The same turns and mirrors carry the whole set onto itself and the rows of a family onto each other. Which other rows belong to the same family as each row named below? List them in the order they appear above.
These 18 rows form 3 families of 6 rows each.
k288: [-24   2   5  -5   4 -18  23 -18  13 -30  11  12   7   5  16  -4   1  28
  22]
k326: [ -3  -8 -22   1  17   2  51 -10  25   2  -6  20 -14  -9 -18 -20  -8  10
  11]
k398: [-27  -8 -12   0  -9 -19  34  -7  19 -37   9  24  -5   4  -8  -2  14   9
  18]
k280: [-28  -4  -5   1 -18 -21  25  -8  17 -31   9  19   2   8   4   4  10   4
  19]
k951: [ -2   5   1   1  15  -1  31 -18  18  15  -2   1   6  -5  17 -13 -23  17
  14]
k817: [  6 -19 -12  -9   4 -14  21   0  17  -9   2   4 -18 -18 -35  -3   6 -10
  10]
k757: [  6  -6   9  -8  -5 -18   2  -6  12   4   5 -14   1 -12  -2   6  -6  -9
  13]
k238: [ 10 -15  -9 -15  24 -10  24  -7  14 -10   2   3 -18 -22 -32 -11   2  10
  12]
k400: [  5 -14  -3  -5 -11 -17  11   0  16  -1   4  -4  -9 -13 -20   5   2 -20
  10]
k394: [-27   0   4  -1 -11 -20  21 -12  15 -28  11  12   9   8  16   2   4  13
  20]
k618: [ -5   3   0   7  -7  -5  26 -11  21  18  -2   1   7   1  17  -4 -21  -4
  13]
k335: [  0  -1 -11  -3  28   2  43 -17  20   7  -4  11  -5  -9  -1 -22 -18  24
  13]
k167: [ 10  -4  12 -14  15 -13   5 -13   8   2   5 -15   1 -16   1  -3 -12  10
  15]
k460: [ -6 -11 -24   8  -4  -3  46  -2  28   5  -6  19 -13  -5 -18  -9  -4 -11
   9]
k664: [-23  -2  -3  -7  12 -15  32 -17  13 -35   9  19   1   1   4  -9   5  33
  20]
k704: [ 11  -9   3 -18  30 -11  15 -14   9  -5   3  -7  -7 -21 -14 -11  -7  20
  13]
k270: [-25  -7 -11  -5   6 -16  37 -11  17 -39   9  25  -5   1  -8  -9  11  23
  19]
k422: [ -8  -5 -12  11 -17  -5  34  -3  25  14  -4  10  -2   1   0  -2 -10 -18
  10]

Same family as k951: k326, k618, k335, k460, k422
Same family as k400: k817, k757, k238, k167, k704

The same turns and mirrors carry the whole set onto itself and the rows of a family onto each other. Which other rows belong to the same family as each row named below? List them in the order they appear above.
These 40 rows form 5 families of 8 rows each.
k745: [  9   4   2 -16  30   1   3  21  -7   3   8  10  -6  -1 -16 -11 -22  20
  19   0  17  12  28  10  -7  18  -5 -18 -27 -35  11]
k844: [  1   2  10 -11  30  -2   2  22  -8   4   1  -8 -12   7  -6 -15 -22  11
  14   3  16  11  31  15  -8   8  -7 -12 -21 -37  12]
k20: [  9 -10   2 -11  30   3  15  18 -18   9   9   8 -12   5 -16  -4 -29  17
  20   1  18   7  29   5  -1  12  -3 -15 -17 -39  11]
k131: [-12  -2 -12 -13  17   3  15   4  -9 -15  -5  22   4   2 -21  -8 -18 -20
   7   7  17  37  28 -14  -9  10   4  13  -1 -14  24]
k230: [  1 -10  -1 -11  20  13   3  -6 -10 -19  -6  22   6   5 -20 -17 -19  -9
  14   8  17  44  28 -16 -13  -4  -8   6  -8  -9  17]
k15: [ -4   8 -23  26 -11   8  -2   9 -13 -12 -24  15  -6  -2 -31   2  -5  -1
 -18  11   9  20  -3 -22   1 -19 -13   7  -7 -10  -2]
k909: [ -3   7  -3  -1  17  11  12  15  -5  -6 -12  13 -12 -21 -35   8 -23 -17
  -4  24   1  28  19 -17   0   2   7 -38 -23 -23  10]
k469: [  2   1 -21  21  -7  11   4  -6  -8 -18 -18  26 -10   5 -31   0  -9  -9
 -19  11  -3  13  -2 -10   2 -22  -8   1   1 -10   5]
k249: [ -9  10  -3   5  24   9  10  25   1  -1 -10   8  -9 -27 -30  11 -35  -9
  -6  17   6  24  13 -13   9   3  11 -24 -29 -25  13]
k984: [ -9  -1 -22  11   5   4   1  12  -3 -14  15  11   2  14 -26  18 -28  -1
  10  -3  14  25  -8  12 -16 -11  -1 -19 -12 -24   6]
k972: [ 22  11 -13  16  10  10  -3  16 -10   9 -13  -2 -17  -4 -22   1 -12  24
   4  14   0 -12  -3   6  -1 -20 -17 -24 -22 -25  -5]
k717: [ 21  11  -1  -9  20   9  12  14 -18   7 -32  10 -19 -19 -19 -28  -1   4
  -3  20   6   4  32 -17   4   4 -11   6  -8 -14  12]
k805: [ 10  19 -24  14   6   0  11  26  -9  13 -10  -2 -20 -10 -26   9 -12  11
  -1  12  -1 -20  -3   6   4  -3  -8 -18 -14 -30   2]
k442: [ -1   0 -22   9   8 -11  -3   8 -11 -13  14  20   3   9 -30  26 -22   1
  15  -1  19  23  -5   2 -17  -9  -7 -11 -13 -25  -1]
k781: [ 18   8 -13   2  28  17   0  22  -4   7 -37   5 -12 -19 -11 -29   1   5
  -2  13   4  11  26 -15   4  -3 -12  10 -16 -12  12]
k65: [ 14 -13 -19   5   5   5 -16   7 -12   2  -1  12  -4  18  -8 -21  -6  18
   3  -2  15  10   5  13 -13  -6 -24  13   0 -18  16]
k895: [ 11  10  -3  -6  19  23  17  12  -6   7 -29  -1 -16 -13 -15 -35  -8   2
  -3  20  -3   1  29 -10   8   2  -7  -1  -8 -14  18]
k388: [-10  -3  -9   2  29   4   3   8 -16 -16  -8  21   9   3 -12 -15 -25 -19
  -3   3  19  45  24 -12  -6  -1  -7   5  -1  -7  21]
k527: [  6  14  -7  16   6   1   4  23 -13  13 -12   0 -27   0 -29   4  -4  16
   1  12  -4 -13  -4   2  -4 -10  -8 -23 -17 -34   0]
k685: [ 16  -4 -25   1   4   2   2  -4 -14   0  -6  -2  -9   6 -15 -16  -3  21
   8  -3   9   5   7  12 -19  -1 -17  25   1 -18   9]
k453: [  1   1 -16   3   9   3   1   5   2 -14  23   7   5  10 -28  17 -23   0
   6  14  24  13  -6  11 -21  -5   2 -16  -9 -35   5]
k992: [  2   6 -27  18  -5  12   9   5 -14 -10 -25  12 -13  -4 -27   2  -7 -16
 -12  18   4  17  -4 -16  -6 -26  -7   5   5  -2   8]
k798: [  8   8  -4 -17  33  -1   6  26 -11  13   1  -7  -4  -9 -12  -6 -21  13
  29  10  21  13  28   0 -11  12  -6 -13 -22 -30  16]
k245: [ -6   6   1   0  10   7  13  11 -12 -11 -13  12  -7 -26 -33  11 -18 -10
   1  21   8  14  12 -22   5  -4  12 -28 -39 -25   5]
k968: [ 17   3 -25   3  16   5  -1  10  -6   4  -3   7  -7  22  -9 -16 -12  13
   9   0  10  12  12  13 -13  -4 -25  17  17 -15  15]
k696: [  2  19 -25  14  -6   9  -2   3  -1 -15 -24  13  -2  -9 -29  -3  -3 -14
  -8  19  -1  18  -5 -14  -7 -19 -13   3  -4   2   6]
k423: [-12  -4 -15   6   0  -8   4   7 -14 -10  15  15  -3  15 -28  21 -31   0
  -2  11  22  22   0  10 -17  -6  -5 -19 -14 -35   9]
k338: [  6   4 -36  18  -3  11   3   5 -12  -8 -22  28  -2 -10 -33   7  -8  -6
 -16  19   9  21  -4 -23  -3 -16  -7   2  -7  -7  10]
k691: [ 16  -6 -23   1   4   1  -4   2 -20  -3 -11  12  -4  24  -9 -19   5  15
   3   5  18   7  15   6 -20 -12 -24  14   3 -20   9]
k778: [ 11   9  -9   1  17   8  11  16 -20   8 -39  12 -18 -12 -14 -23  -7   5
   5   7  -8  12  31 -20  12  -3 -15   4 -13  -6  14]
k843: [ -6  14   0   1  22  11  11  26  -5  -7 -10  21  -6 -10 -30   8 -28 -19
   3  23   7  20  18 -19  10  -8   1 -36 -23 -21   8]
k725: [ 14   4 -20   4   9   3   0  11 -16   0  -6   7  -6  17 -10 -18  -6  21
  13  -8  20   0   4  12 -14 -11 -18  25   1 -14   9]
k915: [  5  -4 -16 -14  18  12   7   3  -8 -19  -6  20   9  -3 -15 -11 -26 -12
   7   6  26  41  27  -9 -10   3  -3  10  -4  -3  18]
k934: [ 11   1 -24  13   8  -5  11  17  -3  16 -10  -7 -26  -3 -24   4  -8  19
  -4  16   1  -5  -6   7  -7 -19  -2 -19 -19 -34  -2]
k785: [-16  -4 -20  12   6   4   4  11 -11  -7  13  21   2  13 -20  18 -32   3
   9   7  31  21   6   9 -16 -12   3  -8  -8 -30   0]
k767: [ 24  10  -7  -4  22   6   2  16  -9   4 -35  -1 -17 -17 -19 -26   2   2
 -11  15  -7  10  20 -16   6   3 -18  -3 -19 -14  23]
k694: [ -4   5  -4  -7  19  16  -5  10 -15 -19 -11  28  12   0 -15 -14 -23 -15
   2   5  22  36  33 -12  -4  11 -13   8  -9 -11  24]
k359: [ -9  19 -10   4  23   4  20  21  -8  -5 -22   8 -11 -21 -29  12 -26 -13
  -9  25  11  20  22 -20   0  -4   8 -23 -30 -29   6]
k579: [  8  -4  -5 -18  40   1   7  20  -6   8   0   3  -8  -2  -8 -12 -26   5
  12  11  17  11  29  16 -14   9  -3 -16 -22 -37  24]
k581: [ 15   7 -19   6   0   6   1  21  -3  13 -14  -1 -24  -6 -26   6  -5  24
  -3  20   8 -13   3   6  -6  -9  -9 -14 -28 -39   2]

Same family as k131: k469, k972, k453, k798, k245, k968, k778
Same family as k230: k20, k805, k442, k895, k685, k696, k843
Same family as k694: k844, k249, k338, k691, k934, k785, k767
Same family as k581: k15, k781, k65, k388, k423, k359, k579

